One turn sends every row of this set to another row. A few are shown first. Where does it send the rows asked after them?
z_52: [ 11  33   2  -2 -16   4  -3   8   3   2   9  -4]
z_356: [ 17  17   3  -2 -21   6  -2  -7   8  -2   3   4]
z_619: [-4 23 -5 -4  3  9  9  4  5 -9  6 -1]
z_61: [  0   8   0   2   0   5   4   2 -11   1  -1   1]
z_637: [ 14  16   3  -3 -21   5  -5  -5   8  -3   6   5]
z_460: [ -3  24  -4  -9   1  10  11   0   5 -11   1  -3]
z_568: [ -1  17   1  13 -10  13  10  -9  -2   0  13  -3]
z_475: [  1  17   3   9 -13  17   9 -13  -1  -2   9  -8]
z_265: [ -4  21   3   7 -16  15   7 -17   0  -4   8  -6]
z_762: [ 11  22  -2   3  -6  14  11   0  -9   4 -10  -5]
z_597: [ 9 18  6 -4 -7 -1  2 13  3  5 10 -3]
z_885: [  0  20   1  12 -13  14  12 -13   0   1   8  -2]
z_715: [ 17  13   3  -2 -18   5   1  -7   8   0   3   6]
z_78: [  2  15  -1  -1  -8  14  -6   4 -11  -7  -3 -14]
z_490: [ 19  11   2   1 -16   7  -1  -2   7   0   5  -1]
z_727: [ -1  17   2 -10  -9   7   5 -11  -7  -3 -12  -2]
z_302: [  4  27   7  -9 -15  -3  -1   3   3   4   9   4]
z_320: [  4  20   5 -10 -14   2  -6   7   2  -3  10  -9]
z_175: [  3  33  -2   1 -17  16  -2  -3  -8  -5  -8   1]
z_500: [ 14  29   5  -6 -12   0   8   4   4   8   2   0]
z_41: [ -9  20   0  -3 -13   5  -7  -3 -10  -7   2   7]
z_633: [ 16  10   2   0 -16   5  -5  -1   7  -1   8   2]
z_811: [ 16  10   3  -5 -17   6   1  -5   8  -1   2   0]
z_769: [  6  18   0   0  -8   9  -5   0 -10  -8  -7 -15]
z_802: [-1 28 -5 -4  2  7 14  2  4 -7  2  4]
z_911: [ 12  25   0   6  -8   8   8  -2  -8   3 -11  -5]
z_436: [-3 30 -6  0  0 12  8  6  5 -9  6  2]
z_991: [ 15  18   1   1 -20   6  -7  -2   7  -2   7   5]
z_686: [ -1  31  -5  -5  -2  12  10   1   4 -10   0   1]
z_277: [ 15  13   1   0 -19   7  -7  -1   7  -3   8   1]
z_722: [  6  22  -3  13  -6   7  -2   8 -12   2   1   1]
z_797: [  8  17   8 -13  -9  -3   5   1   4   5   4  -5]
z_36: [  8  31   6 -13 -18   3   0  -1   5   0   1  -6]
z_451: [ -5  14   3   8 -12  11  11 -15   0  -2  10  -3]
z_97: [ 1 25  0  1 -9  3  9 -5 -7  3 -5 13]
z_159: [  4  24  -3  12  -7  11  -2  10 -10   0   3   3]
z_842: [  4  33  -1   4 -15  11  -5  -2  -9  -6  -7  -4]
z_990: [ -6  29  -5  -7  -2   8   8   1   6 -12   5   3]
z_107: [ -5  18   2  10 -13  11   8 -13  -1  -1  13   1]
z_383: [  1  25   2   6  -9   0   3  -3 -10   2  -3  11]
z_178: [ -6  18   2   0 -10   0  -8  -1 -11  -9   1   2]
z_93: [  0  10   2   2  -1  -1   4  -1 -11   0  -4   2]
z_623: [ -3  28  -6  -4  -1  12   6   4   3 -12   5  -4]
z_976: [ -1  20   4  -6 -11   3   1 -11 -10  -6 -11  -3]
z_63: [ -1  22   2  14 -15  18   7 -10  -2  -3  10  -5]
z_631: [ 14  24   5  -8 -11   6   4   6   4   3   4 -15]
z_252: [ -5  16   3   8 -12  13   4 -13  -2  -5  12  -7]
z_699: [ 2 27 -6 -2  2 12 12  5  5 -9  2 -3]

z_320 -> z_597
z_356 -> z_637
Now find these:
z_436 -> z_623
z_93 -> z_911
z_78 -> z_61
z_252 -> z_568

